In the rows, zero is written as 128.
These are runs of 6 systems, one row a step. Runs of the same system follow the same rule from any start.
seq 1, kozul:
[[145 184  55 104 129  96  99 142 149  70 145 116  63 119 133 105 131 111]
 [ 87  82 136 137  89 186 130 109  90 162 150 143 161 186 126 153 100 138]
 [162 137 195 136 172  94 162 142 121 131  78 113 137  58 122 113 159 155]
 [125 159  26 103 131 105  89 113 167 103 169 155  95 151 141 134 124  81]
 [ 86  97 196 159  77 166 122 118  89 154 130  94 166 175 120 119  86 162]
 [177 142 142 111 180 120 177 159 101 106  83 147  95  45 125 134 179 148]
 [110 133  55 118 138  95  77  75 196 145 174 158 149 172 136 136 117  72]
 [103 132 206 163  68 149 123 154  75 116 118  57 129 156 116  90  78 178]]
seq 2, kozul:
[[109 148 121 150 177  90 123 115 107 128 159 141 150  96 122 129 133 145]
 [100 156 126 105 117 104  96  82 102 119 157 126  97 127 135 115 105 138]
 [138 138 138 155 131 153 135  86  77 110 116 141 132 135 132 137 129 169]
 [123 144 115 146 183  97 128 116 109 125 153 145 152  97 116 133 144 143]
 [100 154 123 109 119  94  92  91 107 124 161 126 108 133 136 112  98 130]
 [129 138 146 151 116 157 138  94  79 109 112 136 120 130 137 137 126 172]
 [131 134 116 142 188 108 132 112 117 126 147 148 153  99 112 138 158 142]
 [106 155 119 113 125  85  90  97 115 129 162 120 116 139 133 106  92 122]]
seq 3, zezer:
[[ 57 129 133 142  72 158 122 152 149 123 150 115 104 122 140 142 120 142]
 [137 116 142  96 145 143 126  49  95 136 127 154 123 125 122 136 151 144]
 [158 153 128 179 166  85 136 147 129 120 108 126 166 119 131 116 117 131]
 [ 75 128 116 150  76 154 127 166 135 121 149 125 115 142 145 143 101 130]
 [114 104 155  91 139 145 127  64 118 151 134 151 126 111 122 144 157 140]
 [163 167 124 167 167  84 124 121 124 104 111 120 147 115 129 110 125 139]
 [ 96 123 113 161  82 152 131 172 127 130 135 127 134 161 145 141  89 123]
 [ 94  99 160  90 134 148 136  89 124 154 141 148 119  94 120 149 163 140]]
seq 4, viseb (8 x 18):
[[130 115 137 111 132 175 149 177 132 104 126  99 100  99  91 130 182 153]
 [145 113 122  86 179  71 110 110 139 169 149 140 154 128 110 112 125  82]
 [146 153 125 187  84 125 125 132 133 116  86 130 141 174 169 123  72 126]
 [113 122 119 109 116 182 150 191 136  97 137 103  81  97 101 136 178 150]
 [147  98 137  81 186  80 110  91 156 178 145 138 164 124 101 115 147  87]
 [163 165 123 191  94 110 124 128 106 108  82 127 145 180 169 111  55 127]
 [ 93 117 110 114  96 195 154 212 139  96 143 111  75 102 111 148 171 149]
 [147  97 153  80 199  80 109  78 179 179 141 132 168 106  93 115 171  92]]
seq 5, luk (8 x 18):
[[132 154 139 171 102 137 154 152  39 102 102 140 116 124 160 135  79 169]
 [ 94  86 105  85 165 131 154 169 114 170 170 175 133  85 120 168 152 103]
 [117 146 140 126 162  92  73  36 127 130 170 100 161 154  93  93 128 144]
 [141 151 141 163  79 157 152 137  31  98  90 141 104 145 167 131  69 171]
 [ 98  80 115 101 176 128 171 185 121 178 156 187 145  67 124 180 161 104]
 [116 152 121 111 173  78  57  38 138 123 192  85 154 157  77  83 134 134]
 [138 151 155 168  53 168 149 118  33 101  78 137 103 166 178 132  55 172]
 [104  81 122 110 188 133 194 205 119 176 140 195 144  38 127 189 176 113]]
seq 6, Sude (8 x 18):
[[140 149 116 115 140  97 107  96 178 124 121 130 117 121 134 118 141 107]
 [145 135 123 167 105 146 124 141 126 113 113 108 145 177 127 118  99 134]
 [139 106 130  95 123 152 161 182 108 131 115 135  99 101 125 139 141 122]
 [135 147 116 113 145  86 108  96 186 131 123 141 121 110 139 124 145 101]
 [137 141 127 176  98 143 114 132 130 106 115  99 144 184 129 112  96 139]
 [146  97 130  87 123 164 167 190  89 131 113 133  98 107 119 140 144 126]
 [134 148 115 111 157  75 112  98 195 136 125 147 125  95 142 128 151  94]
 [128 153 125 184  89 137 102 122 136 100 121  91 146 192 131 105  87 140]]
seq 7, Sude, 8 rows:
[[108 142  89  96 120 112 108 111 155 123 150 154  92 118 146 138 130 105]
 [131 117 147 155 119 150 115 114 165 129 118  97 161 168 108 117 136 135]
 [158 130 140 117 136 125 154 168  65 120 106 123 112 113 126 119 113 140]
 [109 131  92 110 128 113 123 118 168 140 139 171 114 111 154 152 135  98]
 [117 138 149 161 115 138 106 120 166 112 130  81 145 155 107 108 135 146]
 [167 115 136  99 129 138 151 155  56 130 107 129 112 138 122 118 110 130]
 [111 128 104 128 144 111 136 126 176 142 128 175 130  94 153 159 149 103]
 [108 154 134 155 110 123  90 118 161 100 147  73 129 157 108  99 121 141]]
seq 8, viseb (8 x 18):
[[213 109  61  99 184 113 121 131 120 138 127 143 159 190  98 113 123  73]
 [125 116 152 187  85 131 140 224 153 140  97  84 167 167 133 112  75 112]
 [147 147 106  79 126 121 135 179 200  96 110 110  57  76 124 117 177 103]
 [202  92  91 112 176 129 120  96 157 155 110 140 184 198  98 122 137  75]
 [151 141 154 185  98 118 142 224 106 115  92  74 149 156 130  95  65 132]
 [114 125  83  67 116 133 135 198 203 117 137 133  60  82 130 141 169  86]
 [202  99 129 134 181 118 117  68 189 156  91 131 197 180  99 116 158  91]
 [168 160 124 167  98 116 136 215  62  91 102  77 123 173 127  86  53 136]]
seq 9, Tun, 8 rows:
[[175  99 165 114 145 171 166 160  45 129 100 113 136 135  95 119 137 161]
 [141 136 101 103 170  67 120  84 141 158 128 188 141 106 157 142 119  86]
 [ 74 150 126 183  84 134  98 156 203 103 148  79 131 146 128 118 123 134]
 [175 104 155  84 120 178 164 165  52 117  95 113  91 125 106 120 141 151]
 [142 110 106 114 177  91 124  69 140 176 132 191 174 133 142 150 127  88]
 [ 85 177 123 194 107 100  98 163 188  89 150  71 131 129 128 102 111 139]
 [154  95 148  66  87 194 165 178  71 123  95 124  67 124 124 133 137 138]
 [152  96 132 127 193 106 129  49 137 181 128 181 198 137 123 149 146 106]]
seq 10, Tun, 8 rows:
[[165 179 131 153 165  65 141 119 138 105  84 155 118  67 167 125 133 129]
 [ 93 110  86  93  85 162  99 150 210 123 159 113  96 155 115 135 148  90]
 [154  97 190 148 138 149 147 140  62 148 107  90 176 159  93 104 110 161]
 [171 164  90 115 153  75 137 112 124 119  97 183 104  94 174 139 117 101]
 [ 70 109 112 146  99 154 108 157 222 136 160 105 142 148 114 140 149 109]
 [169 122 187 111 133 136 139 141  57 121 101  79 125 135  96  88 119 162]
 [158 133  79 110 137 105 136 101 128 144 108 202 125 133 175 155 110  85]
 [ 81 128 133 183 131 133 115 161 207 124 153  90 164 123 105 129 154 134]]
seq 11, zezer (8 x 18):
[[114 115  81 149 129 163 122 122 231 126 134 150 144 136 127 162 179 104]
 [111 132 160 120 143 134  99 116  78 111 173  59 134 147  66  85 129 171]
 [169 126 146  95 105  99 155 144  74 153  73 169 104 119 179 128  72 100]
 [115 118  92 158 144 154 139 148 231 123 126 149 144 106 127 164 190 111]
 [101 144 127 119 132 131  85 109  86 100 191  65 120 163  74  88 120 160]
 [172 109 178  94 106 106 156 131  76 172  61 159 123 127 172 125  74 104]
 [123 134  84 157 156 147 151 163 213 108 122 157 126  82 132 165 196 121]
 [ 95 143 105 123 129 126  73  98 107 105 205  74 132 186  77  92 109 144]]
seq 12, luk (8 x 18):
[[117 120 156 119 143 136 147 152 150 127 121 120 115  75 117 136 172 140]
 [169 137 100  96 143 103 101 107 142 122 129 118 121 161 115 102 122  98]
 [109 136 140 184  85 147 129 140 146 121 107 123 143 153 153 136 101 139]
 [122 114 140  93 134 144 153 171 133 125 123 125  93  75 115 138 169 132]
 [162 125 109 101 153  98  99  87 163 142 129 125 145 163 114 107 126  91]
 [111 155 139 195  86 144 125 142 133  98 109 107 133 149 149 125 100 158]
 [125  98 135  76 124 156 162 184 123 138 120 141  88  83 125 147 161 117]
 [151 128 118 114 170  84  95  75 182 149 137 125 163 149 108 107 140  94]]

Which system made each of these runs?
seq 13, 2 rows:
[[ 90  96 176 169 132 167 118  88 201 147 130 108 180 130 103 143 180 152]
 [157 160 147 120 161  92 127 140  26 104 137  94 116 117 102  85  99 165]]
 : Sude
seq 14, 2 rows:
[[132 109 157 149 159 130 159 148 142 145 106 140 160  92 123 145 162 137]
 [ 99 169  86 137 124 111 103 132 122  92 169 119 101 126 129 122 117 137]]
 : zezer
seq 15 (2 x 18):
[[132 123 142 153 127 136 125 125 226 127 100 113 146 122 124 132 170 118]
 [168 149 120 119 109 134 120 162 158  88 102  78  93 145 113  93 134 122]]
 : luk
seq 16, 2 rows:
[[147  98 172 111 122 160 145 143 180 136  87 103 122 111 109 127 179 125]
 [185 125 114 100 152  99 104 103 120 134 125 113 145 178 104  93 107  99]]
 : Tun
seq 17 (2 x 18):
[[109 130 143 183 150 161 120 141 162  97 150  70 161 133  72 116 178 170]
 [155 130 125  50 126 102 129 146  38 129 135 128  75 122 125 102  89 116]]
 : Tun
seq 18, 2 rows:
[[188 120 131 147 150 187 147  51  83 105  88 151 146 160 117 143 162 170]
 [129 153  98 179 205  60 126 154 115 134 164 135 190 108 114 120 115 125]]
 : kozul
seq 19 (2 x 18):
[[146 134  90 130 161  96 109 132 135 132 149 124 154 157 110 113 114 104]
 [ 84 136 150 151  79 145 116 125 122 121 134 110 119 141 140 126 101 149]]
 : luk
seq 20:
[[117 114 189 105 161 110 117 109  76 147 155  85 149 116  79  94 134 163]
 [172 167  94 107 134  93 135 100  80 107 103 175  88 113 170 132 102 117]]
 : kozul
seq 21:
[[ 85  99 140 100  86 138 111 129 134 163 150 123 127 157 132 130  95 108]
 [142 121 178 133 141 152 151 100 119 122  91 128 127  96 123 135 168 163]]
 : Sude
seq 22, 2 rows:
[[ 94 136 131 106 129  83 124 147 119 147 149 143 111  88 149 129 105 112]
 [105 127 156 141  88 159 120  92 161 122 110 120 118 133 141 135 135 144]]
 : Tun
seq 23:
[[ 76 161  93 157 105 108 128 162 109 115 157 156 107 108 168 148  86 131]
 [ 89 105 174 116 112 179 146 115 142 132 125 127 108  85 120 153 182 163]]
 : Tun
seq 24:
[[105 148 141 171 150  68 115 175 185 137 141  93 162 101 120 106 117 114]
 [161 149  95  87  85 133  98 101 161  99 107 119  72 166 141 109 117 100]]
 : viseb
seq 25 (2 x 18):
[[101  82 183 131 158 132 149 151 165 173 130 120 172  91  98 141 169 129]
 [125 192  98 114 121  99 101 115 106  70 147 111  62 109 136 104 119 149]]
 : zezer
seq 26:
[[119 149 151 161  86 137 127 125 150 110  95 118 111 126 155 128 117 145]
 [123 107 108 132 137 173 145 117  97 128 140 159 139 140 118 157 146 145]]
 : zezer
seq 27, 2 rows:
[[103 124 111 110 129 124 135 191 119 132 155 122 112 107 122 132 121 117]
 [113 119 138  97 125 122 102  70 154 148 140 133 127 135 126 125 137 118]]
 : luk
seq 28 (2 x 18):
[[151 146 163 154 141  97 149 136  91 126  87 134 136 102 151 119 104 142]
 [ 94 153  80 136 134 127 115 116 159 105 162 150 105 109 137 149 152 130]]
 : kozul
seq 29:
[[154 147 149 112 124  82  98  70 156 136 102 123 126 142 144  99 110 107]
 [140 139  79 175 101 160 133 179 149  94 118 122 129 169 135 136 117 122]]
 : Tun
seq 30, 2 rows:
[[114 123 129 162  76 191 128 145 157 102 118  96 122 168 122 134 132 148]
 [176 105 132  97 182 135 160 143  60 136 118 141 136 111  99 128 152 138]]
 : Tun
seq 31 (2 x 18):
[[ 67 131 185 161  81 126 111 126 174 142 126  96 137 117 141 122 115 144]
 [165 145 118  85 130 140 147 125 117  94  95 142  63  88 138 132 166 135]]
 : luk
seq 32:
[[ 84 113 117 145 142 106 140 192 147 160 154 148 155 100 137 148 116 107]
 [ 98 144 127  91 128 125  88  73 142 113 169 104  97 124 104 111 152 141]]
 : luk
seq 33 (2 x 18):
[[172 138 101 102 142 167 160 100 125  91  90 173  78  93 142 158 189 143]
 [138 142  65 154 172  84  95 151 193 121 163 106 171 161  98 108 128  85]]
 : Sude
seq 34:
[[138 114 137 165 121 167 140 127 112 124 113 124 157 163 120 136 125 151]
 [124 123 125 102 150 119 144 174 102 131 141 131 109  87 117 131 139 128]]
 : Sude
